128 stands for zero in the data rows.
Here are some points, one per row:
[127 166 104 143 148 125 141 140  93 156  93 109 104 165  97 182 117 126
  70 123 143 165 163 112 154 133 105 148 140 154 122 139]
[ 67 129 115  74 133 144 112 162 132 107 108 114 133 111 108 135 107  67
 150 115 136 142  88 134 140 119 110  97 149 104 161  93]
[183 124 127 157 124 157  91 223 150 114 108 143  67 163 151 147  80 130
 154  90 129 159 101 109 122 135 154 117  81 149 100 134]
[107 186  89 139 139 156 117 103 123 124 153 122 138 100 179 160 178 178
 124 148 167 106 128  87 130 126 138 158 101 128 187 123]
[170 152 159 123 141 142 170 103 108 113  95 183 210 186  99 129 115 167
 175  75 200 129 134 122 165 112 116  86 211  57 137 146]
[111 122  83 125 137 145 117 137 124 134 131 155 152 120 165 117 127 118
  88 157 134 162  90 213 147 114 123  82 129 144 128 142]
[130 107 140 141 190 194 132 127 107 141 115 151 113 138 154  90 146 116
 170  81 153 134 173 133 111 142 138 102  98 126 121  61]
[168 210 156 106 108 156 150 116 105 124 167  97 140  82  86 122 115 146
 121 134  90 127 154 116  52 157  69 169 145 115 150  85]
[167  99 125 136 129 111 151 103 126 200 100 141 113 105 174 142 140 166
  74 125 132 165 111  89 138 156 130  87 116 121 170 112]
[156 139  86 158 102 112 183 156  67 120 151 109 127 163 140 130  89 120
 149  87 122  91 170 164 129 126 177 124 136 175 137 116]
[146  84 162 177  75 184  31  61 145 122 136 147 167 168 107 118 165 117
 159 128 161 105 146 121 119 120 112 182  85  89 150 110]
[159 119  92 149 150 149 115 156 125 103  70 113 148  49  92 163 139  78
 154 154 173 102 130 109  72 124 147 132 120 143 126 122]
[133 137 144 118 136 141  97 158 124 171 146 133 146  99 106 156 165 125
 118 140  85 136 136 114 159  85 114 146 137 113 165 124]
[168 139 102 146  94 140 184 120 135 184 127 111 105 161 135 131 137 141
 118 122  99 162 100 106 163 151 149 134 155 141 142 119]
[163 106 157 116 166 120 116 118 108 148  83 111 156 131 135 113  97 103
 114 128 192 109 108  62 154 159 136 127 142 134 159 161]
[139  77  84 105 107 127 114 149 110 121 186 145 131 111 143 131 123 125
 130 138  84  84 185 111 132 162 115 109 164 119 146 161]
[108 122 110 151 119 125 135 105 175 135 103 145  97  96 110  76 129 130
 148 132 131 110 128 129 118 113 145 137 103 115 109 123]
[102 107 104  60 100  86  76 174  94 145  96 116 118 119 131 133 118 101
  60  60 162 175 111 109 117 146  98 199 138  85  45  32]
[106 128 144 157 110 131 151 171  99  55  89 140 177 176  92 112 133 176
 132 192 121 219 146 151 116 140 129 132 137  99 123 119]
[119  86 132 136  76 115 108 124 136 134 128 180 117 136 115 107  87  95
 121 118  80 146 170 130 191 121 120 150 158 145 137 138]
[136 100 124 103 113 139 175  88 122 129 107 121 115 118 118 100 168 128
 133 141 126 109 113 173 125 124 124 124 102 139 127 134]
[123 128 136 133 116  90 139 154 180 113 144 180 129 187 156 153 100  75
 106 155 119 125 185 117  97 118 120 107 122 137 146 108]
[ 92 125  24 111 122  83 148 104 200 105 160  93 107 127  27 105 129 172
 144  74 162 137 118 123 141 103 159 141 132 210 182  81]
[123 213 186 122  87  95 110  85 139 166 113 176 124 100 131 146 146 117
 143  87 110 126  95 122 115  84 197 183 107 115 191 125]
[196 140 108  82 109 179 125 111 207 117 161 118 192 111 171 143  85 127
 119  67 101 171  83  81 125 160  88 102  33 134 100 213]
[123 144 163  97 192 108 116 110 152 125 123 137  99 103 155 117 123  92
 107 147 156 103 123 124 138 189  83 124 211 123  97 167]
[103 124  80 194 169 157  99 123 171 112 180 194 184 113 137 149 135  47
  77  53  67 126 144 172 125 194 153 138 104  30 142 147]
[166 172 168 145 165 149 110 130 163 103 146 133 169 105  97  48  66 157
  85  85 151  72  54 118  72  69 175  62 255 133  88 137]
[157 120 159 150 111 119 141 133 137 126 115 141 122  92 117 130 126 102
 106 148 123 115 136 196 129  43  65 161 108 113 140 163]
[ 93 132 144 115 121  98 208 163 121 143 119 173 122 125 135 163 152 133
 129 136 135 123 105  98 120 154 127 139 142 116 145 141]
[131 132 117 118 145 145 112 165  90 120 110 128 106 101 127 168  55 176
 106  71  96 145 113 157 135 137 118  71  85  81 188 141]
[148 168 113 152 105 111 138 113 141 101 110 137  84 142 182 147 125 103
 116 158 161 123 111  72 155  90 138 147 105 110 120 124]
[129 107 152 161 172 124 170 143 150 165 115 127 131  60 145 150 128 159
 151 117  81 137 140 107  87  78 126 130 149 128  64 128]
[142 129  85 104 133 163 143  81 146 185 131 106 158 121 165 155  60 137
 191 200 141 128 155 199  82 142 216 190 148  53  92 112]
[121 146 122 148 163  81 136 144 151 107 184  75  57 127 139 103 123 160
 146 170 118 121 101 111 164 128 199 104  84  53 156 159]
[131 103 109  46 105 159 146  84 154  41 150  96  67 150 175 182 165 108
 193 151 111 103  57 164 117 117  75 159 182 102 153  83]
[179 109 127 145 100 147 120 181 117 108 153 154 127 125 159  97 122 146
 105 118 182 114 141 134 172  99 126 202 149 177 187 161]
[ 96 153 147  76 176 156 142  76 125 123  69 134 126 148 127 133 160 124
 114 124 100 124 189  79 135 119 160 117 112 179 103 127]
[142  85 139  98 125 147 161 118 115 113 106 101 118 110 104  73 161 110
 118 133 149 150 112 174 138 128 136  78 110 120 147 154]
[186  71 122 150 176  84 166 113 117 194 183  99 124 144 138 146 175 102
 142  83 152 115 112 152  66  97 134 132  86 124  80 126]
[144 163 104  62  86 174 143 140 125  63 120 151 116 126 139  99  75 176
 142  87 105 126 130 139 108 153 119 121  58 127  91 228]
[103 147 104 134 173  90 127  89 116 115 110 107  94 164  76 134 126  64
  47 140 131 101 117 139  99  82 127 119  91 126 109 182]
[149  31 160  95 130 120 140 120 156 148  76 124 146 134 134 181 147 141
 104 153  74 126 114 151 135 123 153 133 183 137 178 164]
[ 74 131 179 158  82 117  67 121 168 181 113  49 167 219  81 136 112 153
 129 125 151 102 158  98  91 182 112 118 119 110 156 146]
[ 98 142 112  97 146 137 108 141  46 161 143 137 129 131  60 173 129 129
 171 137 145 180  82 157 111 134 149 121 100 109 160 169]
[ 98 166 127 121 125  96 122 146 162 101 129 150 122 150 134 124 106 116
 129 127 104 130 129 128 102 145 117  86 158 106 128  83]
[150 170 114 127  92  94 151 134 169 127  61 138 136 171 134 139 129 123
 104 151 196 158 122 218 143 109 124 139 103 110 104 127]
[146 121 107 139 165  86 172  71 224 102 150 167 137  89  82 149 136 190
 125 151 159 174 161 143 129 208  96 137 138 178 156  93]
[143 133 110  84 148 100  68 134  99 159 117 131 119 125 113 138 149 198
 142 102 135 105 159 177 126 178 150 114 117 120 112 109]
[142 139 131 125 142 132 116 144  90 144 112 152 132 133 140 130 158 135
 150 160 121  93 120 105 133 123 147 121 140 130 149 134]
[126 168 141 117 142 138 163 149 156 178 130 137  97 139 141 134 167 142
 123  88 144 108 122 146 113 121  83 122 114 135 165 121]
[150 128 129 136 146 151 100  98  71 113 107 123 124  85 108 106 149 121
 157 137 113 132  90 108 149 142  97 107 110 134 146  92]
[139  95  75 163 189  77 144 142  68  62 185 127 148 171 126 126 167 187
  68 106 137 136  70  79 148 112 119 205 157  33  89 131]
[104 126 127 177 116 130 178 150 130 139  94 156 104 135 139 122 120 104
 187 127 108 132 102  79 112 168 130 110 135 128 119  87]
[159 109 165 115 166  45  96 135 169 135 156 114 139  97 118 105 113 124
 172 104 126 105 157 141 192 117 114 120 124 112 162 102]
[141  92 107  57  92 111 122 149 124 165 141 111 108 115 140 132 122 118
  97 183  97 131 152 118 125 133 202 123 156 113 115 149]
[127  98 155  74 135  89 138 119 111  89 135 166 117 134 147 109 134 107
 144 144 154  81 147  90 111 162 175 113 107 136 140 122]
[115 130 129 133 169 149 128 142 130 157 109 195 117 115 104  79 121 197
 101 166 117 112 171 164 161 151  96 159  91 118  92 102]
[ 68 162 108 130 128 182 151 161 159 146 142 122 175  97 164  71 190 108
  94 168 175 154 147 122 165 112 125 105 137 118 123 140]
[ 99 137 139 158  56  66  73 108 153 186  96  71 120 132 189  84 143 163
 170 118 156 112 124 152 155 117  94  61 133  91  99 147]
[126 105 131 129  96 126 107 155 140 126  97 140  95 131 102  37 181 147
  93 171  84 105  73 123  62 140 142 130 109 115 124 114]
[ 79 130 134 117 114 105  83 123  85 108 128 186 129  76 120 127 138 165
 157 130  97 147  88 111 159 124 148 108 116 152 127 126]
[ 69  88 162  89 176  96 142 197 163 148 191  79 179 118 136 142  76 161
 164 137 104 132 109 104 154  58  83 175  90 145  77 100]
[104 168 150 141 141 141 148 134  92 146 130 132 126 144 141 133 131 145
 148 131  99 116 174 159 114  44  98  93 114 157 126 143]
[129 146  92  92 120 128 113  45 131 127 141 132 134 136  92 157 115  90
 119 128 107 163 150  92 128  59  98  80 152 115 140 133]
[ 58 122 181 173  37 150 146  89  93 123 203 133 174  90 103 196 108 132
  66 122 172  25  86 163 118 182 164 104 115 192  67 118]
[167 138 111 163 128 178 116 175 138 170 106 108 122 140  92 103 113  71
 135 142 100 140  67 155 145 136 144 156 149 176 173  95]
[165 120 161 150 165 135 123  80 107  63 154  43 155 134 162  81 124  93
 128 129  78 170 159 135 193 104 170 114 102 138 122  72]
[178 192 163 146 133 107 102  96 122 152 163 100 156 159 158 118 139 141
 120 169  54 170  60 163 131 190 108 152 151 191  91 129]
[ 69 140 169 144 140 162 139  79 129 122 128 113  10 121 137 137 116 121
 173  59 124 139 147 162 164 142 130 218 182 126  93 191]
[110 140 168 114 173 126  91 159 122 111 104 143 129 119 136 116 119  97
 122 161 131  72 122 140 149 138 115 158 119 135 166 156]
[173 175 164 123  75  39 177 139  88  95  94  87 147  49 103 151 119  85
 123 122 125 112 183 136 137 135 129 134 103 107 115 107]
[131 122 208 114 128 167  78 173 168 130 216 107  58 115  73 176 194 113
 134 140 208 210 169 144 125 142 155  80 169 139  90 170]
[139 107 105 214 109 102  56 114 125  53 120 132 127  97 176 196 134 160
 150 151 141 166 145 128  80 103 128 102 160 171 134 140]
[119  95 129 158 119 146 118 105 144 109 114 125  92 107 115 105  94 170
  66 148 100 152 185  93  74  82 137 124 126 108 152 117]
[143 120  61 171  95 145 116 115 102 124 103 110  77  72 135 122 100 127
 142 170 157 104 140  90 125 155  28 115 142 129  85 149]
[144  97 185 152  93 233 152 131 161 104 118 101 110 154  73 226 117 182
  74 138 124  39 102 112 237 114 156  82 113  95  59  60]
[128  99  78 104 125 141  88 135 122 141 110 143 107 169 167 123 147 137
 113  69 129  77 151 158  98  99 103 126 149 167 133 109]
[169 136 117 144 142  84 120 170 109 110 120  73 155 157  77 115 148 108
 151 125  94  84 148 156 145 167 103 121 117 155 134 150]
[142 169 104  84 144 169 119 170 155 112 101 102 159 171 112 120 185 139
 146 137 101 102 178  94  93 131 148 182 130 144 105 154]
[132 107 169 111  90 126 180 170 137 105 193 160 134 152 160 108 129 108
 126 140 169 133 114 122  86 114  98 115  93 146 167  91]
[131 108 152  86  89 113 121 107  87 109 124 142 163 121 166 102 166 120
  90  77 148 190 146 122 130 125 162 149 132 166  87 110]
[149 119 102 114  97 126 133  88  76 205 202 213 112 173  57  79  74 100
 178 186 141 138 117  74 156 105  96 118 121 121  89 146]
[104  87 146 119 221 111 111  77 133 112  94 157 144 158 137 150  62 118
 142 166 162 143  98 145 124 130 138 150  79 205 119 105]
[ 97 119 145 145 112 102 134 128 133 102  92 143 133 159 145 139 127 147
 165 112  88 133 108 115  94 123 143 163 153 142 124 174]
[ 89 127  92 184 109 116 150 158 161 121 102 132 181  95 110 121 161  68
 178 103 104 142 127  99 163 151 154 129 132 136  94 166]
[123 189 132 149 153 136 120 117 100 120 174 118  75 156 151 105 121  93
 105 137 111 143 143 131 122 148 140 102 129 134 129  77]
[ 85  91 138 152 134 122 154 117  92 141 133 111 147 161 144 145 205 122
 139  99  86 129 111 113 103 129  82  92 124 139 110 132]
[ 47  75 157 162 120 168 177 115  86 148 125  28 147 120 169  81  39 130
 121 112 161 164 144 118  87 159 112 163 149 103 205 155]
[101 162  51 110 127 140 100 139 110 166 145 109 177 118 182 134 132 137
 129 169 142  90 143 115 154 104 133 116 151 159 124 111]
There is one direction along which these points spread out most. Take the direction at right angles to it along which they spread out most. Go by this last direction. How many in every 100 of the points above lie lower along it than each point below? Round to a whole number. More than half of the points above lie lower than the first one.
[173 175 164 123  75  39 177 139  88  95  94  87 147  49 103 151 119  85
 123 122 125 112 183 136 137 135 129 134 103 107 115 107] >> 77
[127 166 104 143 148 125 141 140  93 156  93 109 104 165  97 182 117 126
  70 123 143 165 163 112 154 133 105 148 140 154 122 139] >> 67
[103 147 104 134 173  90 127  89 116 115 110 107  94 164  76 134 126  64
  47 140 131 101 117 139  99  82 127 119  91 126 109 182] >> 52
[129 146  92  92 120 128 113  45 131 127 141 132 134 136  92 157 115  90
 119 128 107 163 150  92 128  59  98  80 152 115 140 133] >> 73
[ 69  88 162  89 176  96 142 197 163 148 191  79 179 118 136 142  76 161
 164 137 104 132 109 104 154  58  83 175  90 145  77 100] >> 30
[129 107 152 161 172 124 170 143 150 165 115 127 131  60 145 150 128 159
 151 117  81 137 140 107  87  78 126 130 149 128  64 128] >> 39
[165 120 161 150 165 135 123  80 107  63 154  43 155 134 162  81 124  93
 128 129  78 170 159 135 193 104 170 114 102 138 122  72] >> 33
[126 105 131 129  96 126 107 155 140 126  97 140  95 131 102  37 181 147
  93 171  84 105  73 123  62 140 142 130 109 115 124 114] >> 48
[157 120 159 150 111 119 141 133 137 126 115 141 122  92 117 130 126 102
 106 148 123 115 136 196 129  43  65 161 108 113 140 163] >> 40
[148 168 113 152 105 111 138 113 141 101 110 137  84 142 182 147 125 103
 116 158 161 123 111  72 155  90 138 147 105 110 120 124] >> 47
[ 58 122 181 173  37 150 146  89  93 123 203 133 174  90 103 196 108 132
  66 122 172  25  86 163 118 182 164 104 115 192  67 118] >> 88
[ 99 137 139 158  56  66  73 108 153 186  96  71 120 132 189  84 143 163
 170 118 156 112 124 152 155 117  94  61 133  91  99 147] >> 78
[142 169 104  84 144 169 119 170 155 112 101 102 159 171 112 120 185 139
 146 137 101 102 178  94  93 131 148 182 130 144 105 154] >> 36
[142  85 139  98 125 147 161 118 115 113 106 101 118 110 104  73 161 110
 118 133 149 150 112 174 138 128 136  78 110 120 147 154] >> 32
